The rows of M fall into several groups, and each row is roughly a mix of its group's hidden directions; some rows fit no group.
M, 106 rows:
[[-25  -9  -5 -25 -13  31 -14  17 -12  12  24]
 [ 11  -5   9  32  24 -36   3 -23  -8   2  13]
 [ 25   5 -29  -4 -33   7 -28   0  -4   6  21]
 [-30 -15  15  -8 -20  32   7  28  -5   9  13]
 [ 24 -19  -5  22  21 -12 -11 -41   6   1   8]
 [ -6  -1   0  -6  19 -25 -19 -33 -25   1  28]
 [-27 -28  20 -21 -10  12  -2  -1 -21   8  28]
 [ -4 -38  -5  11  27 -27  10 -27   3  -7   5]
 [-34 -30  30  -9  -9  -7  16 -11  18  10   0]
 [ -1 -15 -30 -20  20  22   1  15 -12  17  29]
 [-11  19   2 -14 -19   6   9  51 -13  -1  -3]
 [  4  30  -1 -18  -6  30 -12  34   4  -6 -19]
 [-17   5   8 -28 -28  11  16  29   5   8 -27]
 [-21 -20   8  28  15 -16  21 -11  26  15  17]
 [ 14  13 -20 -15 -45  16 -17  17   0   8  -3]
 [ 23  -4 -33  21  21   5  -8 -13  -7   0  32]
 [ 18  31   2   8 -12  17 -34  11 -23 -19   4]
 [ 10  21  18  52  -4  -1  -1  10   2 -16   1]
 [ 30  19 -24  -5 -21  14 -12  20   9  -4 -27]
 [ -2  19  25 -10 -45   6   6  14  13  16  -5]
 [-14 -36  23  10  33  10  -7 -12  -9   5  16]
 [-19 -29   8  -8  -2 -12  -3 -27 -21  10  34]
 [ 28  17 -48  -4 -19   0   5   3   5  -7  -6]
 [-10 -53  -1   7  18  -2   3 -14  -6   3  19]
 [ -6 -33  -9 -36  -3   2  16   9   4  25 -20]
 [ -1  17  35  22 -23  25  -7 -23 -11   8   6]
 [ 13  10 -41   4 -24  -6  -8 -31   6  14   7]
 [-24 -22  30  23   9 -13   9 -16  22   6  17]
 [-19  10   1  -5 -41  12  15  25   1   1 -27]
 [-17  31  -5 -24 -33   9   5  26   1  -2 -13]
 [ -4  14 -31 -23  12  20  -9 -10 -26   5  28]
 [  2 -20  22  23  24  -9 -10  -6 -24   9  32]
 [-11  15 -22 -21 -40  14 -10  26  -4   4  -4]
 [ 30  -5 -29  -4  27 -23  19 -20  -3  -3   3]
 [-16   8  14  33 -28  -1  25  19  15  -1 -19]
 [  1 -20 -31   3   2 -24  -1 -43   2   3  11]
 [ 16   7 -13 -18 -47  19 -16  14  -6   2   2]
 [ -6  26 -34 -11 -11  20   5  31  -9  -3  18]
 [  6   6 -35 -28   3  23 -18  14 -20   7  17]
 [  8  -6  -9   1 -24  -3  16 -44  -9  30  -6]
 [-30 -10   6 -13  30  -2  24  16  -6 -16 -25]
 [-21  28 -28  -8 -11   4  -6  34  -1 -16 -16]
 [-22   8  -6 -35 -42  11   0  -8  -5   9   9]
 [  4 -24 -16   7  38 -24  -6 -28  -1 -10   4]
 [  1  15 -29 -16  -9 -32  -3 -26  12   4 -26]
 [-16 -34  17  23  20   6  13  -4  31  -6  -4]
 [ -8   3  17 -14  47 -20 -11  -2 -14 -21  -1]
 [ 22  -6 -36  21  17  -5  10 -23  23  -6  11]
 [-23 -13  48  -7  -4   7 -19   4 -19   8  -5]
 [ 13  -4 -32   7  22  10 -11 -32  -5   2  29]
 [ -2 -48  -4  22  11 -14  19 -17   9   2   6]
 [-17  14  30  40 -23   9  -7  12   4  -9   8]
 [  9  -5  17 -22  18 -16  -3   7 -48   9   5]
 [  1 -21 -23  17  29   3  28   0  29 -10   7]
 [ 39   6 -15   5 -32  11 -25 -10   3  11  10]
 [  8 -31  -3  13  33  -9  11 -33  17  -3   1]
 [ 15   4  14  -7 -47  28 -10  -5  -7  17   0]
 [-34   2   1 -36  12  24   3   9 -23   5  11]
 [ 21  24 -17   8 -14  26  -2  26  19   0 -25]
 [ -3  16   9   5 -37   5  16  21   0  -8 -37]
 [-20 -25  32 -23   7   0 -18 -24   0   2  20]
 [-52   2   6   3  12 -11  13  -8   1  24   8]
 [  2 -22   5   3  49 -20  18  -5   6 -12 -10]
 [ 11  -5 -44   4 -10  -8 -10 -36   4  10   8]
 [ -2 -37  22  21  28   1  -8 -25   5   2   8]
 [ 25  11 -45  -7  17 -11  21   4  -7  -5  12]
 [ 29   2  12 -26   0 -13   5 -12  -8 -17 -40]
 [ 24  -6 -24  -5  29 -29  16 -21  10   4 -14]
 [ 16   8 -31  17   0 -28  -5 -39   3   6   5]
 [-42  22  28  13   0 -16  12   2   7   5  16]
 [ 16  14 -17  -2 -44  17 -25   1  -6  10  14]
 [ 41  14 -32  20  -5 -21   6   4   5  -5   4]
 [ 29  30  -6  -5  -6  10 -30   6 -24 -20  -7]
 [-34 -19  30  -8  11  16   8  30  -8   1   1]
 [  9 -24  17  41  11 -18  11 -11  -7  11  20]
 [  3  30  23   4 -33  -2   7  13  25  17 -15]
 [ 26  25 -20  17 -27   8 -30  -5   1   0  14]
 [ 10  28 -38 -19  -5   8 -12 -19 -18   4  18]
 [-11  10 -22   8  -6 -27 -17  -4   9  13  43]
 [ 29  10 -16 -11  25   6 -31  -8 -21  -9  19]
 [-10 -18  38   7  16  -2  21 -25   6  25  -5]
 [ 18  27 -10  16  18 -38  -4 -25   1  -6  -6]
 [  9 -10 -12 -23 -41  20  -9   1  -3  29  -2]
 [ -7 -10  27  -1 -17 -17  28  -7  15  -5 -37]
 [ 21  35 -26  13 -16 -20   2 -20  12   4 -13]
 [-29  -1   6   2 -35  18  20  29   4   8 -13]
 [-15  28 -16 -30 -19   8  17  30  -3  -4  -9]
 [-13  -6  17 -13  17   5  27  17   5  -6 -43]
 [ -1 -18 -23   1 -20  -1 -10 -33 -11  20  31]
 [-11 -34  -5  -8  26  -6 -15 -22 -19   0  28]
 [ -1  28 -13 -26 -21 -10  22  29  -1  -5 -20]
 [  3  19  13 -17 -46  11   3  25   8   3 -12]
 [ 23 -10   5   7  37 -28   1 -31   8  -5   2]
 [-18  -5  25  47   1  -5   9   1  17   2  17]
 [  4 -25  36  11  16   2   9 -34  -8   9  14]
 [ 15 -17  36  10  29 -20  18 -14  10 -10   8]
 [ 35 -13   3  13 -10  12 -18 -34  -7  15  19]
 [-33  13  35  -2 -20   1  19   2   9  24  -7]
 [ -3  -2  15  19 -39  -1  10  -9 -11  27  27]
 [  5 -18 -42  -8  28  -1 -11   5 -16 -23   1]
 [ -5  -9  -9 -22  12  29   0  30  17 -17 -28]
 [  0  21  -9  -3 -51   7  -1 -10  -4  21  13]
 [-40  -5  23 -15  -2  24   3  31  -6   2   1]
 [ 34  23 -27  18 -22 -14  -9 -15  14  -3  -3]
 [ 16  19 -12  50   9   2   9  19   2  -5   7]
 [-30 -19  -4 -43 -16  -2   5 -10   7  16  -8]]

Each list below has two rows that fit no group; the rest each fit one group, if only roughly. Name those rows in the order they come.
  * K_93: [  7  14 -35 -10 -12  28   6  32 -16  10  -2]
  * K_850: [-39  -4  27 -12 -14  17   8  14  19  -3 -20]
  * K_112: [ 11 -30  10  31   1   3  -7 -37   9   8  15]
  * K_921: [-12  -7  13  25  28   2  -5 -31 -20 -13  24]
  * K_118: [  2  40 -31 -13 -13  25 -13  10  -8  -4  -4]
  * K_352: [ -4   7 -21 -36 -23  24  -2  23 -17   4 -13]
  * K_789: [-19  -3  31  -8 -30  12   3   8 -20  17  27]
  * K_237: [-18   2  17  -7 -16  -8  26  23  25  -6 -33]
  * K_421: [ 36 -23   2  10  35  -8  -1 -18  -1 -17   3]
  * K_805: [ 32   2  13   5  31 -21 -12 -30  -2 -15  -2]
 -> K_112, K_118
  * K_773: [-24 -15  44  -9 -25   6   8   5   5  -7 -16]
  * K_980: [  7  -4  -6  11  27  -3 -19 -27 -18   3  39]
  * K_120: [ 24  -1   1  -2  14 -13 -26 -35 -27   8  16]
  * K_949: [ 35  -5 -16  18  26 -22 -13 -15  12  -9  18]
  * K_545: [-17  -3 -17 -29 -29   0  22  12   6  12 -30]
  * K_260: [ 12  -3 -16 -22  -3  12   9  23   8   2 -46]
  * K_102: [ 28  19  -7  28  -3  14   8  26  23 -20  -8]
  * K_839: [ 14  21 -40 -28 -10  -3  -5   4  -9   1 -24]
  * K_769: [ -3  27 -15   5 -30  23 -12  33 -14  -5  -5]
  * K_996: [  1 -10  17  15  32 -32  21  -2   9 -20 -17]
 -> K_980, K_102
  * K_83: [-37  -9 -12 -23 -25   9  19  16   8  20  -8]
  * K_914: [ -5   7 -27 -41 -10  19   8  12 -24  14  -5]
  * K_209: [ -3  -6 -10 -36 -16  -6  24   5   5   4 -39]
  * K_562: [ 30  25 -15  25 -32  -6 -19   8   8  -1   1]
  * K_743: [ 31  11 -27  -4 -10  17 -17  17  -7 -28 -17]
  * K_917: [ 21   9 -24   5   8   2 -23 -15 -28   8  34]
  * K_834: [  1  16 -13 -26 -35  16  -5  18 -15  -3 -27]
  * K_956: [-10  18   7 -17 -41  19 -13  19 -14  -9 -19]
  * K_859: [  9  -7  27  31  28 -18  -5 -22   9 -10  16]
  * K_225: [-20 -27  18  -5  37   0  -8  -1 -26 -10  15]
  * K_377: [ 38  15  -7  19 -21  22 -23 -12  -9 -12   2]
 -> K_914, K_225
  * K_765: [-20 -24  30   5  27 -11  20 -23  -3  10  10]
  * K_644: [ 24   4 -24  32  -8 -21  11 -24  19   6 -10]
  * K_900: [-19  -5   4 -15  24 -28  28  16  23  10 -16]
  * K_492: [  1 -17   5  10  36 -27  18  -3  16 -21 -23]
  * K_461: [ -4  -4  -1 -21 -42  33  -5   9 -20   4  -9]
  * K_233: [ 26   3  -5  23  38  -7  -3  -9   6 -30 -10]
  * K_455: [-30  10   2 -26 -20  21  13  29 -12   2  15]
  * K_649: [-12 -10  -7 -29   9   7  16  28   0 -10 -38]
  * K_342: [ 43  18 -30  -5 -17   8 -13  -7 -10  -8  -5]
  * K_932: [ -3  12  10 -12 -35  35 -12  19 -11  18  13]
  * K_211: [ 15  15  21  10 -23  16   8  27 -13 -19 -28]
 -> K_455, K_342
  * K_218: [-14 -28  32   3  32  -8  -1   4 -19  -5  20]
  * K_555: [ 36 -11 -27   3 -12  19 -24 -19  -8  13   4]
  * K_929: [-24 -35  20   7  16   6  11  -6  11  14  30]
  * K_412: [-10 -11  26  23  27 -15   9 -31   3  10  19]
  * K_480: [-15  -5 -29 -22 -14  30   5  27 -12  18   9]
  * K_512: [ -1   1  -5  11 -49  -9  22 -18  11  18   4]
  * K_62: [  6  31 -32 -23 -31   4  10  -5   3  16  -2]
  * K_312: [ 34  10  -7  -1  25 -36  -4 -21  11  -7   3]
  * K_983: [ 11 -26  -3  40  28   3  -5  -7  15  -4  20]
  * K_844: [-36 -15  41   7 -21   5   8   3  12   2   0]
  * K_457: [-17 -10  16 -14   4 -13  35  18  20  -6 -29]
  * K_808: [-30 -12  26 -34  -1  15   9  24  -2 -12  -6]
 -> K_62, K_312
  * K_924: [ 37   1 -15  24   2  -9 -25 -25  -9   2  18]
  * K_400: [-33  14  14 -33 -15  14   5  25 -12   2 -11]
  * K_651: [  5 -13 -27  12  26 -20 -15 -19  -4  -1  34]
  * K_25: [ -1  12  11 -37 -38  13  -9  19  -9  -2 -10]
  * K_234: [ -2 -11  29  -3  32 -13  29   3  14  -1 -28]
  * K_802: [ 27   9 -30   6 -20  -2  -9 -26 -16  13  24]
  * K_462: [ -4  43  11 -19 -19  -7 -17  -7 -23   7  16]
  * K_717: [-40  -3  19 -15 -12  14  15  16  21  -3 -21]
  * K_793: [-17 -27  32   6   7  -5  13 -10  28  -4 -26]
  * K_872: [ 25  -5 -32  21  28 -15  -7 -17  15  -8 -12]
  * K_973: [ -2 -14  17  16   6 -12  -2 -35   1  24  34]
  * K_74: [ -7  33 -12  19 -37 -14  -6   0  10  -4 -23]
  * K_285: [ 14  14 -21  12  -5 -37  11 -35   9   0 -10]
  * K_139: [-30   7  22 -14   8 -14  27  29  11 -11 -15]
  * K_496: [-36   7  -7 -25  -9   5  12  34  -6 -12 -17]
 -> K_25, K_802
  * K_963: [-51   3  10  -9  12 -19  23   9   4   5   7]
  * K_686: [-19  16 -23 -23  -3  11 -12   7 -29  17  28]
  * K_907: [-15  10  10 -21 -43  27   4  17  -2  12   5]
  * K_658: [ 18  35 -21   3  -9   0   5  10  23  -7 -33]
  * K_578: [ 21  14   7  31  25 -29   0 -11  26  -4   7]
  * K_837: [-21 -22  34  13  29   0  19   1   1   2  21]
  * K_640: [ -3  -1 -10 -26 -36  30  -4  18 -16   3 -17]
  * K_587: [-26 -12  -1 -25 -30  14  21  20   2  15 -17]
  * K_643: [ 22  18 -31   1 -10 -17  26  21  21  -9 -13]
  * K_181: [-15  24   0 -32 -15  11  -4  27 -31   5   4]
  * K_8: [-15  13  19 -11 -38  22 -10  24 -13 -10 -14]
  * K_385: [ 12  14 -17 -41 -18   8  -4   9 -17  -6 -29]
 -> K_686, K_837
  * K_365: [ 18  -8 -30  26  -1 -15  -9 -34  -1  13  16]
  * K_688: [-10 -28  18  -2  37  -2  24  26  -9  -1   2]
  * K_504: [-15 -16  15  16  40 -13  12 -29  -3   8  10]
  * K_157: [ 23  17   6  -7 -44  20  -1  13   8   2 -22]
  * K_617: [  9  35   4   4 -32   3 -32  -7 -19  -4   9]
  * K_406: [ 26   3 -20  10   0  -4 -24 -43  -4   4  16]
  * K_484: [ 20  15 -45   3 -17   6  -8 -19  17   3 -14]
  * K_104: [ 39  -7  -7   9  11 -21 -15 -32 -17   5   8]
  * K_809: [ -3  25 -11 -35   0   4 -13 -10 -38   6  14]
  * K_646: [ 15 -26 -32  16  27 -14  -8 -27   5  -2   4]
  * K_262: [ 21   9 -21 -29  30  -4 -18   1  -6 -28  -6]
  * K_208: [  8 -35  15  34  29  -5  -7 -10   5   0  14]
 -> K_617, K_262
  * K_30: [-33 -19  23 -18  11   2  29  10  12  -3 -20]
  * K_725: [-16  -3 -20 -44  -5   9  18  16  13  19  -7]
  * K_842: [ 16  30 -29  -1  -6  -6 -29 -24  -9   6  15]
  * K_974: [  4   5  -9  -3 -33  39 -14  16  -7  20  15]
  * K_172: [-12  -5  38  14  24 -22  27 -12  12   2   1]
  * K_403: [ 34   3 -42 -18  10   1  -8   6 -16   5  15]
  * K_207: [  5 -14  12  -3  24   6 -21 -10 -39   9  28]
  * K_920: [  2  16  -1  -5   4  17   8  26  -2 -28 -42]
  * K_156: [ -7 -17  20  37  23  -9  10 -11  15   6  27]
  * K_349: [-40  15  20 -11 -11  -7  21  23  13   8 -14]
  * K_673: [-33  -3  -4 -32  -4   3  17  32  -5 -12 -18]
  * K_340: [-12 -29  38  20  20 -10  14   8 -10  -3  14]
  * K_554: [ 20  22  -3  23 -39  -9 -26 -13   7   5  -1]
 -> K_725, K_403
  * K_320: [-10 -38  29  11  20   5  24  -1  11   5  18]
  * K_784: [  1 -29  25  21  11 -13   5 -24  27  -3 -18]
  * K_909: [ 20  24 -32   0 -25   6 -25  22   5 -11  -2]
  * K_657: [ 11 -12   3  16  21 -34  17 -31  22   3  -5]
  * K_204: [ -1 -40  20  20   7  22  -4  13 -11  13  23]
  * K_460: [ -8  18  -7 -17 -38  21  -3  21   5  17 -23]
  * K_98: [-33   0  28 -36  -7   4   7   2  -6   3 -23]
  * K_346: [-17 -26  17  21  32 -16   9 -18  22   2   5]
  * K_522: [-33  -6  28 -35   6   9   2   4 -24   8  -6]
  * K_936: [ 20  20 -26   2 -34   9 -23  22  -6  13   0]
  * K_235: [-26  13  -5 -21 -32   8   9  21   6  26 -15]
  * K_248: [ 46  -7 -15  12  22 -19 -10  -9  19  -2   0]
 -> K_346, K_936
  * K_770: [ 34  19 -35  15 -12  -6 -17 -13  -5   0  17]
  * K_145: [-35   1  13   7   1 -21   4 -15   3  22  35]
  * K_404: [ 10   8  -9   8 -14  -6 -19 -30 -22  20  35]
  * K_882: [-13  28  26 -27  -7  14   0  31  -3 -10 -14]
  * K_892: [ 10 -32   4  14  43  -7   5  -7 -13   2  19]
  * K_804: [ 24   7 -17  -3   0 -15 -11 -51   3   2  -5]
  * K_182: [  5 -36   7  25  21  -7  -1 -34  -7   7  14]
  * K_454: [-42   0  40 -16  -6  -7   5  -5  10  10   4]
  * K_279: [-16  -4  39  -2 -21  -8  -4 -16  16   4 -33]
  * K_777: [ 35  -6   2  25  10 -11 -15 -30   3  -2  27]
  * K_465: [ 24  -3   5  46  -1 -12  23   4  18   1 -14]
  * K_287: [ 13  19 -28   3  10 -23   4 -16  24 -16 -29]
  * K_391: [-18  11  28 -28  14   2   7  27   2 -22 -20]
  * K_573: [-19 -15  17 -22 -25  14  26  20   1   5 -24]
  * K_781: [ 21  24 -12  20 -43   4   5  -5   8  21   2]
 -> K_182, K_454
  * K_206: [-33   3  26 -33  -5  14  -4  14 -23   6  -5]
  * K_295: [  5  15 -41 -32 -15  13  -6  14 -14   6 -10]
  * K_960: [ 28 -13  -9  -3  29  -1 -27 -29 -14  -7  15]
  * K_257: [ 19  -1  24  24  30 -25  -3 -24   7 -14  -1]
  * K_160: [-32  21   1 -12 -40   8  -5  19  -8   2  13]
  * K_716: [ -2  -7   8  -9   2 -27  29 -10  28  -7 -35]
  * K_341: [ 23  10 -14  35 -22  -5  19  -1  25   8 -17]
  * K_517: [  8   8   9  30  39 -25   4 -18  15 -10   6]
  * K_536: [-13  14   0  17  45 -16  -4 -11   1 -13  26]
  * K_698: [-34 -26  26 -11  16   7  19 -14 -16  12   5]
  * K_810: [  5 -41 -16   5  39  -5  -7 -14   2 -10   3]
  * K_940: [ -3 -22  12   2  31 -27   3 -33  16   8  12]
 -> K_960, K_536
  * K_469: [ 28   0 -31  36  -3 -11   2 -19  15   9  -5]
  * K_277: [-21 -25  39 -22  12  -5   8  -9  -5   6 -22]
  * K_323: [ 17  28 -26  16 -26  -9  -9 -21  -3  19  14]
  * K_724: [ 22   4  -3  28 -29  19 -20 -11  18  16  18]
  * K_444: [  4   0  -4  10  17 -44   6 -37  -1 -10   1]
  * K_801: [-28  12  23 -21 -24  10   9  31  -9  16  -2]
  * K_868: [-16 -33  14 -15  40   0  -1   7  -4 -20  -4]
  * K_911: [-16 -31   7  -5  33   0  34  10  16  -6  -5]
  * K_984: [ 10   9 -13 -23 -20  31   1  32 -23  -3 -12]
  * K_418: [-30  -9  19  24 -11 -22  15 -17  28   7  -2]
 -> K_724, K_801
  * K_902: [ 20  25 -27   3 -11   6 -26  -6 -25   6  25]
  * K_23: [-26 -16  36 -27 -25  11   4   4  -2  -2 -12]
  * K_119: [ 15 -16 -16  19  45 -20  -6 -15   3 -11  -3]
  * K_82: [ 39  -5 -30  -1   4  18 -21  -6 -15 -17 -12]
  * K_602: [-35   9   0 -24 -28  23  19  12  -6   6 -12]
  * K_582: [ 17  23 -13  25 -30 -18   9 -25   5  17   4]
  * K_557: [  0 -28  17  33  24 -21   1 -22  10   7   9]
  * K_335: [ 34   5 -21  -5 -31  25 -23   3  -9   2  -5]
  * K_411: [ 10   3   4  18  16 -41   6 -30  21  -6 -12]
  * K_44: [-32  -6  19  32  -9 -16   1 -15  24   8  16]
  * K_251: [ 33 -27 -15   3   6  11 -21 -24 -16   1  21]
  * K_394: [ 29  -3 -21  18  41 -18  11  -7   7   0   8]
 -> K_602, K_557
  * K_380: [ 21   6 -19  16  40 -18 -22 -19  -7  -4   5]
  * K_818: [ 25 -12 -29  26  26  -6   2 -23  12  -4  15]
  * K_358: [ 30  -1 -19 -36  -9   5 -20 -13 -23  12  -3]
  * K_42: [ 21  -8 -29  27  -1 -24  10 -29  17   4  -8]
  * K_509: [-11 -17   5 -18  12  27 -18   9 -16   7  39]
  * K_745: [ -9 -19  28  -2  39   4 -16  13 -21  -8  14]
  * K_10: [ 10 -27 -29  19  19 -20   9 -26  16  -4  -8]
  * K_2: [-29  -6  21 -24 -11   3  26  17   5  16 -24]
  * K_601: [ 17  -4  32  36  23 -15   1 -15   7 -15   7]
  * K_598: [ 17 -13 -28 -32  11  10  26  17 -10   9 -17]
  * K_982: [ -7 -16  15 -22  20  27  -4  34 -15  -6  16]
  * K_479: [ 32   6 -32  14   7 -23 -16  -8  18   9  16]
  * K_280: [-24 -16  49   5 -22   7   8   2   4  -4  -8]
  * K_515: [ 10   3 -32  14 -25 -14  16 -25  24   8 -15]
 -> K_358, K_982
